One hidden turn or mirror swaps the rows below in pairs. Which row is each named row swapped with?
The rows were stretched afterwards, more along some directions than others.
K_621: [  3.3  29.9  -8.2   6.5  -4.4  19.3   8.0  -7.4  -1.2   3.4  23.2  11.5
  26.3   0.7   2.2   5.9 -14.6 -19.5  -4.7  -0.6  16.7   8.1 -11.0   8.5
  -5.8  11.4   5.1]
K_504: [  0.3 -14.1 -16.1 -11.4   2.8  11.8  17.1  -0.1  -9.0 -23.0  10.3  -4.6
  -6.1   4.2 -15.6  17.9  -0.9 -13.6  -2.6 -17.1   0.7 -30.7 -30.8  -1.7
   2.7  -0.6   6.7]
K_609: [  1.6   7.4  -4.3  14.5 -18.0   5.6  10.8  -9.8 -12.0 -11.2  -0.9 -17.2
   4.2   4.4  32.9  11.7  18.4  -4.5 -15.4   3.7   6.1   8.0  -4.6 -37.3
   0.3 -14.7   5.2]
K_822: [  1.5  10.2   9.1   0.1   4.3  12.9 -11.2 -14.1   9.4  23.8  27.2  18.7
  14.0   2.6  -1.1  11.5   3.5  -8.1 -20.9   8.6   3.1   0.5   1.4 -14.1
 -15.7 -12.8   1.5]
K_850: [  0.5  11.0   4.6   8.5 -13.8  -2.3 -22.8 -33.5 -11.4 -18.9   0.2 -12.8
   0.4   6.7  19.1   0.6 -26.3  10.0   5.9  12.8  11.6  22.7  -8.9   1.0
 -21.8   4.2   4.6]
K_809: [  1.8 -17.9  -5.6   2.5 -10.6 -11.3   5.7  -8.1 -24.3 -16.9   7.9   1.1
 -23.3   2.6  11.2  -9.2  -5.0  17.9  -5.1  -1.8   4.6  19.4   0.5 -26.4
 -15.6 -22.3 -13.3]
K_511: [  4.8  14.8  -4.6  18.0 -16.9  -7.0  14.4  -3.7  -8.1   1.2  12.8 -15.2
   3.8  10.2  31.3   5.1  12.5  -2.1 -22.2  -4.5  14.7  15.4  10.9 -43.2
  -3.5 -26.4   0.6]
K_683: [  2.3  25.4 -19.6   2.6   2.1   8.4 -13.5   6.8  -3.4   2.0  11.6   7.4
  -1.1   5.5   7.1  11.1 -23.7 -12.9   0.0 -13.4  24.0   3.8  14.9  12.2
 -14.5  -9.0 -10.1]
K_308: [ -6.0 -20.7 -11.2   4.5 -21.7  -9.9   3.7 -30.9 -14.9  -5.6  13.2   8.4
 -18.0  -9.5  -4.4   3.7  -7.5   3.0  -3.5   1.8  -3.2  -0.7 -12.4 -25.1
 -21.4   0.6   7.3]
K_961: [  7.7  15.4  -7.0 -16.0   9.9  25.7 -16.9   3.5 -10.5  -6.1  52.0   5.5
  -6.3 -22.9  26.9   5.9 -15.5   2.6   4.6   7.2   6.4  22.1  -2.9  -4.7
 -41.5 -22.6  -2.2]
K_443: [ -1.6 -23.0  -6.8   4.3 -17.2  -5.8   3.9 -21.5 -15.2 -11.6  14.3   9.2
 -27.6  -8.8   3.2  -7.3  -9.5  14.6  -0.4  -3.8  -2.7  10.7  -8.6 -29.2
 -24.9 -11.0  -1.6]
K_374: [  4.5  18.4 -14.5 -17.5  15.6  26.6  -7.2   8.1 -10.3   3.2  47.0  16.8
  -7.6 -22.7  14.3  15.9 -19.6   1.3   2.6  -2.6  -0.1  10.1   2.6   2.6
 -32.1 -15.1  -4.7]
K_949: [ -8.7  13.6 -19.5  -6.8   6.3  16.7   5.9  -6.4  -8.1   2.9  20.4  28.5
  10.1 -12.3   2.0  18.9 -16.7 -18.4  -0.5  -7.9   4.2  -5.2   0.0  14.5
 -11.3 -11.1  -0.4]
K_877: [ 10.9  -2.1  -8.9  -4.3   9.7  -5.6  12.0   7.6 -10.9   2.3   8.3 -17.1
 -20.6   2.3  -6.9  -0.5  -9.2   3.8  -3.9  -5.8   1.4   1.9   1.0  -7.8
 -14.6   9.7  12.7]
K_332: [  4.5  10.8 -22.3  11.0  -7.4  -4.7  33.0 -13.0   1.2  10.5  39.6  25.4
  14.0   1.2   5.7  -5.1  -4.3  -8.3 -26.4  -8.7   9.6  32.1  12.2   4.0
 -14.2 -17.2 -15.1]
K_616: [ -3.6 -13.7 -18.7 -10.9   3.1  11.8  17.6  -3.6  -8.0 -25.5  11.1   0.2
  -3.6   3.4 -16.0  16.8  -5.7 -16.1  -2.2 -20.7   3.8 -31.2 -31.1   1.5
   2.2  -1.4   6.1]
K_367: [ -4.6   9.3 -13.7  10.8 -13.4  -1.3  15.7 -31.0  -6.7  -3.6  32.1  25.5
  21.2  -0.1  -0.6 -10.2 -17.2 -14.2 -23.8   4.7  15.1  22.3  -8.7  17.8
 -16.0   6.4  -6.1]
K_405: [ -2.8   8.4 -17.5  -9.3   9.7  15.5   4.9  -2.3 -11.1   5.7  40.9  29.1
  -0.9 -17.7   5.8  12.5 -22.6  -7.6  -3.5  -8.4  -1.0   4.2  -2.0   4.3
 -22.4 -18.0  -5.4]
K_4: [  8.8  -7.3  -8.5 -20.9  -9.0  22.8  -4.9 -14.1  12.4   1.5  27.0  -1.9
  -7.2 -10.0   7.4  22.8   7.0   0.7   8.6  -2.0  -0.5  -7.1 -17.7 -25.4
 -25.0 -16.1   8.2]
K_996: [  3.6  -8.4 -12.5 -21.4  -2.3  24.2   5.5  -6.0   9.4  -7.4  31.2   6.3
 -11.4 -15.3  -5.8  16.1  10.5  -8.2  18.6  -8.9  -6.2 -11.4 -20.0  -9.5
 -22.1 -11.3  12.3]
K_447: [ -1.1  12.4 -17.1  -9.3  10.0  20.8  -2.4   0.7 -11.7  -1.3  39.0  27.0
  -2.1 -17.6  11.9  10.7 -21.0 -10.1   2.2  -4.6   1.0   4.4  -0.6  10.2
 -22.7 -21.8  -8.4]
K_830: [  7.2  20.1  -5.3  15.7 -19.1   2.5  16.1   0.2  -6.8  -0.1  18.1  -8.5
   8.0  10.4  35.0  10.2   2.1   1.4 -17.4  -2.5  11.6  22.4  16.1 -38.5
  -4.6 -27.7  -7.5]
K_558: [ -2.4  15.3  14.4  -0.6   2.3   5.9  -6.5 -10.9   3.9  23.3  26.8  20.3
  14.9   8.3  -3.0   4.4   1.7  -2.2 -25.9   7.6   2.6   7.8   3.9 -17.3
 -12.0 -12.8   1.1]
K_399: [  9.0  14.5 -12.4  11.9 -11.5  -7.7  24.3  -9.6   4.2   9.8  36.3   9.9
  14.1   7.5  23.8  -1.6   4.9 -10.5 -27.2  -3.2  22.5  33.9  19.2 -16.3
 -15.4 -28.6 -14.3]
K_712: [ -2.6 -12.8 -16.0 -14.4  -1.9  13.7  19.9  -0.6  -4.3 -21.6   8.2  -3.2
  -3.0   4.2 -15.0  16.5  -4.0 -11.4   0.8 -17.9  -0.2 -26.8 -31.1  -4.4
   4.0  -4.0   9.3]
K_591: [ -3.1  15.4  12.6  -2.6   6.3  12.1  -7.7 -17.7   8.2  22.4  23.1  30.1
  20.4   0.1  -4.6   5.8   1.8  -5.3 -20.4   8.8   2.9   5.5   1.2  -6.6
 -12.8  -8.9   4.6]
K_545: [ -1.4   2.6 -15.1   5.3 -12.0   2.7   6.5 -20.5 -22.2 -17.9   6.7 -14.3
   4.2   5.6  28.3  18.1  10.5  -4.0 -29.1   7.2   4.1   1.2 -22.0 -25.6
  -5.9  -7.3   2.8]
K_601: [ -2.4  -0.8 -27.9   0.5  11.2 -21.9  -8.0 -27.0 -27.8 -15.3   0.3  15.3
   4.6   2.8   5.1   2.7 -15.4  -4.0  -0.6  10.9  -1.8  -0.9  -4.1  24.6
 -15.3   3.9 -16.5]
K_525: [ 10.9 -16.0 -16.9  11.1  -8.0  -4.0  10.7 -12.0 -15.0 -18.2  -4.4 -12.2
   1.6  22.3  -7.0  18.1  -3.5 -11.9 -20.2  -9.8  13.3 -23.2 -17.9  -3.0
   9.9  -0.5  -3.7]
K_489: [ 10.3  -7.7 -11.9  18.6 -13.0  -3.7   3.1 -15.4  -9.9 -19.3 -10.7 -15.5
   2.5  16.7   0.0  13.5  -2.2 -12.8 -10.6  -9.4  16.2 -17.6 -14.1  -4.9
   5.1   7.4   1.3]
K_953: [ -4.4  17.4  20.1  -1.0   3.6   7.5  -4.8 -13.6   3.3  17.0  22.6  23.3
  18.2  10.8  -6.3   5.3  -3.9  -3.5 -21.7   8.4   7.5   1.8   3.6  -9.9
 -10.8  -5.1   7.8]
K_659: [ -3.1   7.5 -17.2  14.4 -11.7  -8.0  15.4 -35.9  -3.0  -3.9  30.2  29.3
  25.7   1.5   1.4  -7.7 -10.9 -19.2 -29.1   6.3  15.6  23.4  -5.4  18.8
 -18.5   3.8  -8.8]
K_918: [-16.1  22.7  -7.5   0.3 -20.7 -10.8  16.9 -11.7 -10.0 -19.4  -4.3  -6.5
  13.1  12.3   2.1   9.9 -22.6 -10.3  -8.4  -7.4  25.5   9.3  -8.3  -6.3
   0.4 -13.7  15.9]
K_774: [  7.7  11.9 -14.9  -0.8  24.3  -3.5  10.4  21.8  -9.7  -7.7  26.0 -30.7
 -11.3  21.5   1.7  13.9 -26.5 -11.0 -21.1 -25.5  18.7   2.9  -6.9  -6.7
  -2.9 -19.4  -3.2]
K_580: [  7.8  11.6   3.3 -10.2  -0.2  23.3 -24.4 -18.5  13.3  22.8  29.9   7.0
   6.6  -7.8  10.8  19.6   7.6  -4.2  -8.6  10.5   3.4  -0.1  -1.9 -16.1
 -28.8 -14.5   8.7]
K_369: [-11.5  19.5 -17.9  -5.7   6.2   9.7  14.4  -5.7  -4.1   4.4  22.2  29.1
   9.7 -10.5  -1.8  14.8 -12.8 -18.9  -3.6  -7.8   5.1   3.3   5.8  13.4
 -10.3 -10.2   3.6]
K_552: [ -0.6  10.1  -5.1   5.5 -12.1  10.1  -1.0 -13.3 -12.9 -12.3   6.4 -12.2
   3.7  -1.3  30.9  17.1  18.6  -5.3 -17.6   6.1   1.6   4.4 -10.9 -29.7
  -8.7 -10.5   8.3]
K_217: [ 11.1   1.3  -0.3  -8.0  -3.5  22.5 -18.3 -13.4  13.3  12.7  28.5   3.0
  -0.6  -0.6  12.0  17.2  11.7  -6.6  -9.4   7.8   5.4   8.4  -4.3 -23.4
 -29.6 -20.0  -1.3]
K_843: [  5.7  13.2  -2.1  18.6 -17.3  -2.8  16.4  -5.3  -2.4   0.5  22.0  -5.5
   4.5   5.0  34.4  -0.8  14.1  -2.3 -17.8  -3.3  15.2  27.5  19.1 -37.5
  -9.6 -30.3  -3.2]
K_984: [  7.9   2.5  -1.1 -16.7   2.9  27.2 -16.4  -8.8  15.2  20.2  40.0   7.0
  -1.0  -9.2   7.6  18.9   7.8  -2.7  -4.6   1.9  -0.5   0.9  -5.4 -21.5
 -27.8 -24.5   4.0]
K_248: [  2.2   1.8  -5.8   6.5 -13.0   2.0  10.0  -9.5 -17.8 -15.4   5.6 -16.9
  -0.4   1.9  26.6  13.3  18.3  -4.3 -19.5   4.5   2.6  -0.5 -13.4 -35.8
   0.1 -15.2   9.2]
K_900: [ -1.2  11.7  -8.7   6.0 -16.8   9.4   5.0 -19.4 -16.5 -22.7   2.2 -10.0
   6.1   3.3  30.8  13.6  16.3  -7.5 -19.2   8.6   5.6   8.7 -18.3 -25.6
  -3.9 -12.4   4.1]
K_353: [  7.6  -1.7 -25.0   6.8 -30.3  -7.7 -19.0 -18.0 -18.9 -10.3  13.3 -21.3
 -25.5   0.5  16.7   7.9 -18.7   7.6  -3.6   3.5  12.6   7.8  -6.5 -21.5
 -26.8   0.9  -4.2]
K_926: [  6.2 -16.9  -7.2   3.2  -0.8  -9.8   9.7   5.3 -24.4 -18.8   7.0  -5.3
 -17.6  11.7  14.7  -3.8 -14.8  22.7 -14.1 -13.9  10.0  13.7   5.7 -25.3
  -8.2 -35.5 -18.8]
K_536: [ -8.1 -21.2 -16.6  -3.5 -20.5  -8.9   2.2 -35.1 -12.5  -6.6  10.2   8.7
 -17.9 -10.4  -6.8  10.7  -4.8   3.6  -3.2   4.3  -7.4  -4.0 -16.6 -19.1
 -20.7   1.2   8.5]
K_270: [-16.6  17.1 -16.6  -5.8   7.9   6.4 -19.3  -2.6  -1.4  -3.6  13.5  24.5
  -1.2  -0.9  -0.3   5.3 -22.3 -17.4   3.8 -11.6  18.0   5.3  19.0  31.3
 -23.8 -12.3  -6.2]
K_225: [ -8.3   3.2 -33.9 -10.0 -10.4  -5.1  -8.9 -45.0  -6.6 -12.0  16.4   2.0
   8.1  -6.6  -3.2  37.5 -28.7 -10.1 -25.9   1.4  11.2 -10.6 -29.6   8.3
 -28.8   3.9   9.8]
K_231: [-16.4  -4.0 -29.3  -1.8 -30.3 -12.8 -15.9 -23.3 -18.3 -11.5  27.4 -11.4
 -31.8 -15.0  10.7   0.7 -27.2  13.2  -6.8   0.2   1.5  15.8 -10.0 -19.2
 -42.0   0.3   2.0]
K_81: [ 19.4  13.9 -17.5   2.8  23.4  -1.3   5.8  15.3  -6.8  -5.0  19.8 -23.2
  -4.5  17.1  11.2  12.6 -21.3 -11.7 -19.0 -20.0  19.3   9.2  -0.4  -1.9
 -11.0 -14.3  -5.7]
K_956: [  3.3   3.8 -27.9  -0.7   9.6 -18.8  -3.4 -22.7 -28.6 -15.5   0.8  10.2
   2.3   5.5   5.7   2.5 -20.6   0.1  -0.3  14.4  -8.5   4.1  -3.1  25.9
 -12.4   0.8 -13.1]
K_70: [-20.2  12.5 -23.1  -4.9   2.3   2.6 -17.3  -4.0  -4.4  -8.9  11.7  19.7
  -6.7  -4.0   2.2   7.2 -24.0 -11.9  -3.8 -14.2  15.6   3.2  13.6  25.8
 -25.7 -17.1  -8.6]
K_526: [  1.2  18.6  12.9  -1.8   2.4  11.0  -1.7 -12.8   7.0  21.0  32.2  21.1
  13.0   6.6  -7.6  10.1  -3.3  -3.3 -28.3   5.5   3.8   4.0  -0.2 -17.2
 -14.1  -7.4   5.2]
K_304: [ -3.8 -22.8  -4.8   0.3 -16.2  -3.1   0.4 -23.3 -16.5 -12.7  13.0  12.8
 -22.1 -11.2   3.5  -2.5  -7.1   9.0   5.3  -1.0  -3.7   4.5 -10.7 -23.1
 -23.3 -12.2   2.5]
K_66: [ 10.7   3.1   2.2   2.7 -11.4 -10.3 -21.2 -22.0 -17.4 -17.6   1.0 -17.1
  -4.6  13.0  16.0  -1.4 -25.2  13.3  10.3  13.1   6.3  15.3  -9.8  -8.7
 -17.2  -3.4  -0.8]
K_576: [ -9.9 -10.6 -33.0  -1.1 -27.0 -17.3  -8.9 -20.1 -23.4  -9.5  27.0 -18.3
 -35.2  -7.5   8.4   5.4 -27.7  16.4 -10.7  -2.6  -0.4  11.5  -9.0 -24.7
 -34.5   2.1  -0.6]
K_982: [  0.9  -8.4 -29.3   1.8 -30.6 -10.7 -14.2 -22.9 -19.4 -10.2  17.6 -17.9
 -27.6  -8.9  15.6   5.8 -19.8  15.3  -6.9   4.0   7.1  10.5  -7.6 -24.7
 -30.1  -0.5  -3.4]
K_252: [ -2.7  15.2 -12.9  12.3  -9.6   0.1  17.5 -29.3  -5.4  -0.5  27.2  29.0
  25.9  -0.1  -1.2  -9.1 -14.0 -13.9 -23.3   4.5  12.5  24.0  -8.0  20.2
 -14.3   9.7  -7.6]
K_32: [  6.7  26.1 -11.2   6.5  -1.4  15.6   2.7  -1.0  -2.0   6.5  21.7   1.2
  22.7   7.7  -0.5   7.2 -18.1 -21.8  -9.6  -3.8  18.0   3.9 -14.1  10.1
  -0.8   4.9  -0.9]
K_170: [ -3.5  20.4 -17.1  -2.1   7.2   9.1 -11.2   9.6  -0.1  -2.7  12.5  11.9
   0.5   1.4   6.8   7.4 -17.2 -17.7   0.9 -13.9  25.4   5.0  17.9  17.5
 -14.3 -20.5  -8.9]
K_326: [ 10.9  -2.7 -13.3  -0.9  16.4 -10.9  13.7   1.3  -7.7  -4.9   5.7 -10.5
 -22.3   3.3 -10.3  -4.9  -5.4  -1.2  -1.5  -7.5  -2.2   5.2  -1.7  -5.8
 -18.9   9.4  11.9]

Swapped with K_850: K_774
Swapped with K_843: K_984
Swapped with K_81: K_66
Swapped with K_877: K_601
Swapped with K_918: K_225

